In the rows, 128 means zero.
One turn sends every row of this set to another row. A few are shown first. Where does it send the rows asked after them?
Gano: [137 100 117 108  78 115 142 139 159 144 131 137 123 156 118 141 102 152
 147 112 123 111 117 109 125 116 114 115 148 118 101 168 131 143 106 107
 124 117 121 126 125 109 140 124 128]
Kud: [125 146 148 139 142 143 152 126 111 140  99  96 110  96 133  99 157 125
 154 104 115 148 127 162 148 116 110 147 154 143 124 144 111 119 141 126
 117 139 142 112 114 163 141 111  86]
Rusi: [127  99 120 130  70 128 141 147 142 144 149 132 113 166 124 128 118 144
 148 124 123  99 127 120 153 141 103  98 147 121 105 165 126 144 117 116
 135 113 128 113 126 125 127 122 136]
ver: [131 145 145 146 154 145 143 131 109 138  95 106 112  89 121 108 166 130
 146 115 115 139 139 180 145 129 106 142 152 152 120 140 104 124 135 113
 120 135 148 121 110 165 136 128  85]
zani: [129 149 151 124 146 133 152 131 109 133  93 103 130  97 138 106 165 117
 146 106 121 159 130 155 152 111 120 158 149 140 129 146 124 122 122 119
 112 138 151 119 105 159 145 106  84]
Dalat: [119 138 184 120 121 135 136  98 128 111 141 115 153 128 168 124 116 109
 137 117 128 135 152 151 155 114 134 153 112 127 112 112 111  87 143 106
 144 166 138 109 111 148 133 124 107]
rela: [143 101 114 113  85 118 135 145 158 142 125 145 124 153 108 148 110 160
 144 122 121 102 128 126 123 126 112 111 142 122  97 163 125 149 101  97
 124 112 127 132 123 110 138 137 128]
miba: [112 140 138 145 149 171 145 101 138 138 128 128 123 105 151 101 136 137
 125 110 118 100 167 166 105  98  88 104 106 163 156 160 121 114 140 105
 125 121 142  97 110 144 125 122 131]
Kifi: [125 138 174 137 132 145 125 101 130 115 143 122 143 119 151 135 120 122
 133 128 124 120 162 176 151 131 124 140 110 138 101 105  94  96 146  95
 151 161 137 116 117 151 126 147 107]
Gavi: [144 137 168 109 112 144 126 120 144 112 142 126 123 118 137 138 160 110
 114  79 144 153 133 104  96 120 124 148  89 138 127 141 137 107 147 105
 126 136 131 133 101 141 104 118  99]
Musob: [110 135 128 142 148 136 112 128 131 133 143  88 110 126 158 132 122 149
 130 111 117 140 132 136 118 106 129 122 136 141 119 162 133 104 166 137
 131 194 143 137 123 166 163 137  98]
pona: [127 140 182 121 132 136 125 105 130 106 135 126 161 124 161 140 126 113
 128 130 129 131 163 164 153 122 133 153 107 131 108 108 108  94 131  92
 143 162 143 117 110 147 130 140 107]
Zekud: [134 101 125 109  79 118 133 155 140 132 139 147 139 167 127 144 131 140
 138 133 130 111 140 120 156 139 117 110 137 117 110 168 140 150  89 102
 125 111 142 127 117 120 135 124 134]
Vip: [113 144 146 119 147 157 147 106 140 122 117 135 150 110 163 106 142 125
 117 109 128 118 169 148 110  82 105 124  97 153 166 165 145 114 118 102
 112 119 151 103 100 137 135 105 130]
Seni: [149 134 157 136 119 159 114 122 147 122 146 128 102 108 118 139 161 127
 111  89 135 131 142 134  89 142 110 128  92 152 116 132 111 114 158  96
 139 132 126 138 111 149  93 141 102]
zasaf: [134 123 106 117  80 122 148 159 158 147 149 134 123 163 120 135 108 156
 150 123 108 102 132 127 128 124 115 107 156 142 112 175 131 134 106 109
 131 108 125 126 126 110 125 124 129]
vapof: [137 129 139 131 132 163 102 125 124 112 109 137 101  86 142 100 122 107
 112 128 137 142 144 164 139 115 101 128 143 134 107 136 159  99 144 139
 122 154 163 113 131 137 133 104 155]
geten: [139 128 142 124 131 157 101 126 125 111 105 141 108  85 142 103 123 107
 112 131 141 145 143 163 138 112 103 130 141 133 109 134 165  99 139 138
 119 154 165 115 129 137 135 103 153]
tef: [137 124 107 115  85 123 142 162 158 143 146 141 130 162 117 140 111 156
 146 132 108 102 136 133 128 127 118 108 153 140 113 173 132 140  97 101
 131 108 128 129 125 107 126 130 128]
giben: [133 122 110 110  79 119 150 159 158 145 148 133 129 164 124 134 108 152
 149 123 111 108 129 120 130 118 120 113 155 136 116 177 139 135 103 110
 127 112 128 124 123 108 129 118 128]
Davut: [140 102 114 117  81 120 140 138 160 147 135 139 114 153 110 141 104 158
 149 114 121 101 120 119 123 122 107 107 148 121  97 165 120 146 111 105
 128 115 122 127 127 111 136 132 129]
ketid: [129  99 126 114  70 118 145 147 140 139 144 136 130 171 135 130 120 135
 145 120 128 112 125 108 157 131 113 110 143 113 113 170 141 142 104 115
 127 115 132 116 120 121 134 111 135]
sesu: [134 100 119 128  80 127 131 153 142 139 143 147 124 165 119 141 127 147
 139 137 124  98 140 132 154 149 107  98 142 122 104 164 125 151 102 100
 134 109 136 124 124 124 127 135 135]
didu: [140 130 140 128 136 161  98 127 124 110 105 143 107  84 140 105 126 108
 109 133 137 142 145 168 137 116 102 127 142 133 109 135 162 101 137 134
 119 152 167 118 128 139 133 107 155]
mipab: [107 140 142 131 141 163 153  98 137 134 127 123 131 111 164  95 132 126
 129  99 123 114 158 146 108  83  95 116 106 155 163 165 132 108 140 114
 119 123 140  94 108 142 131  99 131]
Rom: [118 136 178 139 121 144 134  93 130 118 148 109 137 125 160 121 114 115
 141 117 124 123 150 159 151 122 125 142 115 133 104 107  98  88 159 109
 152 165 129 106 117 151 128 133 107]
rubaz: [115 139 134 122 149 127 111 132 130 122 135  97 131 126 164 140 128 141
 122 116 125 151 137 125 124  98 142 135 129 136 126 165 149 105 145 129
 119 193 153 146 116 159 169 132  98]
bot: [152 139 164 116 124 149 114 126 143 112 137 138 125 110 123 150 167 119
 104  94 142 143 149 127  92 134 122 141  87 147 121 136 129 117 137  89
 129 132 136 143 101 142 100 135 100]
tuzig: [140 129 139 133 135 166  98 127 125 113 108 141 103  82 140 102 123 110
 111 132 138 141 146 169 137 117  98 126 143 135 107 135 158 101 143 138
 122 154 164 116 131 138 131 109 154]
vitu: [141 134 163 132 107 156 126 114 146 124 149 116 100 113 129 127 154 117
 120  74 137 141 128 111  92 128 112 135  95 145 120 139 121 106 166 112
 134 139 121 126 110 147  98 122 100]
sovu: [134 150 148 130 154 135 142 136 110 129  89 112 131  93 128 117 172 127
 137 119 121 150 142 173 149 123 117 152 145 147 125 141 119 128 117 106
 113 133 156 128 102 160 142 122  85]
Vefe: [136 123 108 108  83 118 145 162 160 141 144 141 134 166 120 140 113 154
 145 129 113 107 134 124 130 121 123 116 153 138 115 177 138 138  92 102
 126 109 131 129 122 106 129 123 128]
Geba: [121 139 130 128 162 131  98 139 130 121 132 108 135 121 152 155 139 151
 115 131 124 141 152 146 122 111 139 130 124 144 120 160 141 113 135 114
 122 188 158 154 113 160 166 148  98]
zeza: [118 142 141 132 157 166 137 108 138 128 118 142 142 105 151 117 144 135
 115 121 123 105 178 169 106  95  97 113  99 162 159 159 129 119 119  93
 119 118 151 108 104 141 129 124 129]
Dis: [143 103 116 102  81 114 139 143 158 140 126 144 130 155 118 146 108 152
 142 119 125 110 125 115 124 118 116 117 143 118 101 166 135 147  95 101
 121 114 129 133 119 106 142 128 130]
noze: [117 135 124 146 159 141  99 134 131 129 138 100 113 119 145 146 131 158
 121 127 117 132 148 155 120 119 127 115 134 149 111 158 124 112 156 121
 132 189 147 148 121 168 158 156  99]

zeza goes to Vip
didu goes to geten
Rusi goes to sesu
Now these:
Dalat goes to Rom
zasaf goes to tef
rubaz goes to Musob
Seni goes to bot
ver goes to sovu
Davut goes to rela

One turn sends every row of this set to another row. A few are shown first. Where does it send the rows asked after them?
miri: [ 91 116 153 115 140 131 121 106 118 160 131 154 174]
Bunin: [135 109 123 110 160 121 110  83 148 106 116 148 120]
Serug: [134 105 128 105 153 127 117  78 158 106 128 138 121]
Biba: [101 119 159 112 140 141 133  99 121 161 148 154 174]
tupa: [126 109 162 121 145 142 135 103 107 163 140 148 167]
mulap: [146 113 127 111 160 129 121  77 148 107 127 151 119]
Leno: [ 97 124 149 135 146 153 138 108 131  70 140 145 135]
feti: [110 113 148 127 161 130 141 108 131  90 112 141 106]
Rif: [111 100 161 117 138 136 127 109 116 163 134 136 170]
Moso: [106 116  91 139 124 150 110 118 149 157 134 143 136]
novog: [ 87 110 161 122 153 132 117  85 117 153 117 166 153]
Fumot: [ 99 127 147 141 154 150 136 111 122  70 132 152 133]
Duket: [123 118 103 124 131 146 128 143 132 114 122 148 102]
ker: [123 124  97 142 125 163 127 110 146 157 151 149 134]
borev: [113 135 100 131 128 159 127 140 128 103 137 165 121]
fosob: [106 125 153 120 148 135 129 102 109 160 137 167 172]
lelu: [117 117 152 126 160 138 150 104 134  90 123 142 105]
tefu: [102 127 100 125 121 157 122 143 136 101 135 151 122]
tes: [134 123  97 151 130 165 124 113 132 154 145 154 135]
Kog: [117 117  90 150 130 152 106 123 132 153 127 148 139]
Ruzag: [133 121 107 123 129 154 140 135 134 115 134 151 101]
Poko: [126 117 127 128 143 155 105  87 140  77 151 150 162]
tona: [117 105 157 123 146 131 121 110 104 163 123 150 168]
nusig: [108 109 151 122 154 135 146 106 140  89 121 133 107]
Pum: [127 120 123 133 150 150  97  91 131  78 138 158 160]
Biget: [121 114 106 118 124 152 134 138 143 114 134 138 105]
kagaz: [ 97  89 169 132 141 145 111  96 113 145 124 138 167]
tad: [ 89 121 146 137 148 146 129 113 130  71 128 143 136]
dor: [114  95 174 132 140 157 128  88 113 145 143 145 163]
bopim: [ 87 105 168 114 142 142 128  80 132 153 138 153 155]
kolab: [112 129 106 125 119 165 134 137 139 102 150 153 121]
febe: [103 116 167 122 152 144 133  77 118 154 136 172 151]
kof: [116 112 124 128 142 146  94  94 140  78 138 145 163]
tefa: [123 129  89 148 135 154 116 115 133 157 133 161 133]
ripaf: [114 100 167 139 151 147 117  92  98 144 124 158 162]
geg: [117 113  97 144 118 160 118 117 148 154 146 134 140]

dor goes to bopim
Duket goes to borev
Now these:
feti goes to Fumot
Rif goes to miri
Moso goes to Kog
Pum goes to mulap

One turn sends every row of this set to another row. A few are shown first. Where does it send the rows asked after them?
Mozus: [153 135 159 144 127 110 110 111 120  93 151 123 115 112 123 142 120 165
 134 143 115 138 121 139 121 128 103 125 101 136 126]
gep: [133 137 107 158 141 136 143  90 113 147 101 116 133 138 144 132 117 115
 133 140 133 134 151 134 139 140 161 166 125 134 117]
Taf: [146 142 132 126 130 146 124 109 136 106 116 132 113 100 116 132 128 152
 130 164 100 136 141 114 124 121  97 150  91 135 119]
Lugem: [129 138 156 137 141 119 108 140 135  80 165 128 125 109 105 141 135 140
 113 126 138 139 125 131 122 124  96 114 131 149 133]
Sebov: [ 99 131 106 109 141 121 122 125 128 153 133 148 136 143 146 167 125 107
 130 135 148 114 153 119 160 111 151 130 167 123 105]
sisab: [139 118 137 117 132 117  87 118 126 105 123 154 118  94 128 123 141 175
 138 137 101 127 144 128 126 109 122 135 108 131 140]
seva: [151 151 100 131  89 129 156 145 140 142 144 119 115 103 117 109 139 103
 123 146 124 129 101 117 121 131 119 105 138 124 146]
doki: [162 123 127 143 129 161 137 100 141 110 103 145 111 122 114 120 131 139
 135 155 118 150 157 116 127 130 113 139  97 132 127]
zizu: [146 140 120 108 105 113 143 164 142 111 146 133 140 125 116 110 131 128
 139 135 122 122 100 127  98 137 139  79 141 128 155]
Ruta: [117 118 140 126 130 133  93 138 142 104 142 164 113  82 113 125 151 145
 116 125 125 127 154 106 137 112 119 114 132 139 139]
guko: [135 128 110 112 129 114 134 157 145 104 148 126 146 135 111 110 134 139
 135 126 119 134 102 131 114 137 115  64 146 141 148]
Fub: [109 115 116  99 138 124 131 133 143 170 129 125 132 127 141 118 147 118
 137 131 119 106 110  84 145 124 177 104 148 148 121]
nuz: [147 136 155 151 140 109  99 147 152  87 147 117 125 117 126 146 128 154
 132 126 141 143 115 129 109 134 107 116 110 129 125]
gor: [118 133 127 102 136 128 193 121 141 153 121  91 130 141 128 112 143 105
 132 131 127 129 112 102 143 140 149 122 135 145 125]
Novon: [130 115  82 115 124 126 122 160 145 145 135 143 115 106 119 111 148 122
 124 135 104 135 116 104 148 123 108  87 147 128 144]
papu: [124 140 108 117 128 112 100 104 117 157 125 145 139 166 142 162 106 136
 134 147 119 121 140 136 156 118 155 142 145 108 106]
Bisem: [101 135 134 100 137 118 137 138 138 108 138 127 149 170 149 157 116 109
 142 120 162 119 145 149 129 133 156 127 153 125 110]
vumiv: [126 122 136  95 139 106 133 140 143 138 150  95 134 164 135 121 145 113
 134 114 139 118  78 123 136 131 150 114 152 145 120]
mora: [131 126  86  95 121 111 140 164 136 142 140 143 131 108 108 125 143 120
 136 148  98 120 112 107 125 122 112  95 149 117 151]
seb: [149 145 100 145 103 144 160 145 156 120 128 113 121 105 120  95 136 112
 126 137 125 132 109 115 125 143 120  91 131 138 135]
nazu: [129  95 111 122 146 113 100 105 124 150 121 155 130 159 134 159 119 136
 149 134 118 119 148 119 160 129 152 138 141 115 100]
Ged: [133 147 140 136 136 150 147 129 150  87 121 136 121  90  98 125 139 131
 112 141 130 135 151 105 131 123  98 132 119 143 127]
vor: [110 154 125 132 124 139 161 119 129 141 121 123 128 139 156 145 118  92
 123 133 165 132 156 133 144 131 165 142 145 130 117]
Pilu: [129  97 111 142 136 126  73 104 122 125 140 153 119 105 126 127 144 157
 144 135 109 129 153 129 125 115 121 122 118 135 137]
safed: [129 139 133  83 131  96 146 139 130 148 152  96 138 148 113 127 142 109
 127 128 126 122  77 116 124 133 136 132 153 140 125]
sise: [114 118 120 130 141 115  89 124 148 124 130 149 132  84 122 136 152 169
 140 129 116 128 160 104 120 110 117 109 119 128 138]
remog: [146 150 132 135 130 146 141 115 157 121 112 125 115 107 112 130 144 143
 117 145 131 164 152 108 125 119  87 137 101 126 133]
zeg: [111 136 122 107 120 114 129 110 129 118 125 116 151 174 143 148 104 131
 153 134 124 117 147 163 128 143 150 150 128 106 108]
tiz: [120 124 132  94 111 110 123 141 133 170 147 127 124 119 131 119 143 113
 130 129 120 110  95  90 129 133 177 118 147 141 127]
gib: [119 115 134 116 136 126 114 105 126 115 139 114 146 188 139 143 111 126
 151 129 138 139 141 158 111 153 152 140 120 133 114]
laf: [123 136 133  87 121 116 187 129 137 151 118 112 139 121 114 112 141 113
 136 133 117 114 113  93 126 143 161 127 138 137 129]
raz: [120 148 120 139 120 125 138 112 115 147 108 127 129 145 161 141 100 121
 132 146 121 131 155 142 145 144 175 156 118 112 122]
Piz: [121 161 120 151 133 129 152 113 144 147  95 113 145 134 155 139 118 119
 131 131 152 131 155 120 133 136 175 149 128 118 118]
silab: [157 116 137 155 157 114 110 126 123  80 142 122 128 136 117 145 117 148
 144 137 122 137 119 146 115 138 103 127 110 136 124]
Mifeb: [113 123 114 122 130 107  99 120 146 170 129 140 126 152 147 168 129 127
 135 126 140 128 148 112 163 119 148 134 147  98 104]
papab: [ 96 140 130 104 145 110 127 127 144 127 137 105 161 183 140 160 118 128
 144 125 145 141 146 147 113 140 140 132 129 118 119]

laf goes to zizu
vumiv goes to Novon
Now these:
Bisem goes to Ruta
raz goes to Mozus
nazu goes to doki
papab goes to sise

One turn sends every row of this set to another row. A few are shown first. Where does it send the rows asked after them?
sukop: [143 158 122 108 109 105 145 150 138 143  81 106 139]
Kabol: [137 148  92 119 147  95 134 130 100 136  73 133 169]
Soko: [120 107 127  93 115 110 156 163 104  94  81 122 157]
lak: [141 148  96 145 113 115 109 165 147 120 125 141 175]
mafed: [149 132  85 154 120 103 109 146 158 131  98 147 173]
fegum: [119 145  93 104 119 108 137 139 132 140 115  95 147]
Gar: [150 139  96 153 112 103 116 148 158 105 105 116 167]
Bimom: [110  92 112  79 108 124 140 157 133 137  92 142 160]
Zusal: [147 150  98 164 120  86 127 162 136 107 104 140 173]
zenog: [117 117 122 103 112 127 166 173 107 127  83 164 145]
Fomi: [158 146 116 144 105  97 112 168 157 125 100 139 177]
Popu: [118 152 101 104 136  94 135 155 101 140 115 125 173]
saras: [114 104  87 100 125 143 148 139 113 108  85 142 144]
Zono: [134 125 104 115 129  93  96 117 146  89  87 130 156]
Pud: [113  91 116 114 104 131 138 167 155 137 103 147 135]
ketab: [137 155 122 106 121 133  99 155 137 105 111 164 151]
nisa: [125 136 134 112 115  59 116 159 141 117 102 156 165]
tup: [111 133  88 126 119  97 115 137 158 138 116 165 135]
ribal: [111  92 135 114 116  88 149 178 129 103 104 125 154]
Fofub: [132 109 128 114 132 135 134 174 111 108  87 171 161]
kofa: [131 158 111 145 120  88 137 149 132  91  95 146 120]
kure: [113  80  95 113 140 121 125 142 123  97  97 135 163]
lemuv: [133 104 116 139 125 120 156 152 136 103  63 144 125]
zat: [149 149 106 107 127 122 125 139 129 161  68 142 158]
vugun: [114  97 104 112 114 101 165 144 128 120  66 133 133]

Bimom goes to Soko
ribal goes to kure
Fomi goes to Gar
Now these:
Kabol goes to zat
Zono goes to ketab

One turn sends every row of this set to another row. A few are shown first. Where does it send the rows asked after them?
per: [126 137 149  81 150 165 126 150 104 167 154 128 120]
Bav: [154 101  86 102 133 108 123 148 117 130 121 104 106]
Tuse: [123 127  89  97 154 121 134 162  92 153 132 100  67]
Razo: [121 139 146  68 168 164 107 146 101 150 154 118  93]
tuva: [165 118 121 103 158 113  82 150 109 135 122  86  94]
damam: [115 129  85  76 143 133 150 155 104 146 131 100  86]
kopi: [171 115 122  76 164 173  79 135  89 145 108 115  97]
reva: [175 120 107  97 159 133  94 154 119 124 106  82 100]
buf: [113 143 112  89 189 133 140 148  96 155 143  96 107]
denem: [186 114 109  89 164 168  91 141  84 162 129  91 100]
Zava: [121 101  91  80 151 136 117 160  99 161 137 121 151]
fot: [163 125 133  75 166 172  69 146  89 147 133 113 108]
riziz: [179 125 114  92 165 123  87 141 120 154 111  87 115]
nelev: [156 141 107 110 156 146 124 161 118 138 111 123  63]
pivo: [175 121 125 101 150 136  84 144 125 123 109 113  93]
tuni: [144 123  98  79 159 187 106 159  71 162 122 126 127]
Zab: [130 147 150  75 158 156 128 146  98 145 160 113 119]
Vul: [144 114 104 108 154 102 123 147 124 131 126 109 135]
lepo: [117 153 106  77 176 130 139 154 105 164 137  98 127]
suri: [174 109 119  92 163 178  82 155  88 134 132 105  92]
Bapu: [150 104  79  89 150 135 115 153  99 162 142 141 143]
favem: [162 119 130  97 165 174  82 150  86 158 109  99  88]
zotip: [130 109 116  80 171 180 115 138  77 172 137 112 135]
sov: [100 137 110  67 174 155 134 147  96 165 138 105 103]
zubam: [146  99  91  91 152  98 117 133 117 138 117 104 121]
katov: [165 108  91  97 171 183 114 144  86 168 125 132 122]
kas: [153 149 122  76 143 158  92 172  97 142 145 143  86]
Nirag: [165 124 117 100 149 153 133 139 115 137 105 129  66]
Riv: [172 106 117  92 151 123  87 132 113 135 103  97  87]
gil: [151 121  87  71 144 111 133 147  87 152 133  89  77]
dag: [121 140 107  72 187 126 139 136 110 169 115 108 122]
lazef: [124 109  71  86 161 135 138 148  95 158 124 109 139]
Baf: [159 100 112 102 140 110 114 140 129 160 129 112 135]
mabep: [148 159 132  69 136 156 105 165 107 132 133 137  99]
Bozev: [141 128  96  96 146 119 144 156  99 149 141  82  79]
Tutok: [147 106 106  67 164 180 107 136  74 156 132 131 131]
bupo: [135 106  92  92 140 146 139 153  91 148 141 128 150]
Vev: [137 103 112  90 173 186 102 156  88 157 133 136 129]
keliv: [142 137 111  98 132 146 124 166 112 141 108 131  65]
mos: [144 149 133  73 152 148 100 154 119 119 141 129  77]
Tokik: [161 148 115  59 161 149  92 155  96 136 135 152  96]
kobep: [131  96  91  81 160 137 134 133  95 152 132 126 147]
tifi: [140 136 104  89 136 134 135 154 127 120 121 119  71]
Nim: [133 116 148  70 150 150 124 133  93 166 160 128 114]
Gur: [143 100 103  98 139 114 125 150 124 144 117  87 130]

Vev goes to Zava
bupo goes to Vul
Now these:
buf goes to Tuse
dag goes to gil
zubam goes to Riv
Bozev goes to nelev
tifi goes to mos
Bapu goes to Baf
zotip goes to lazef

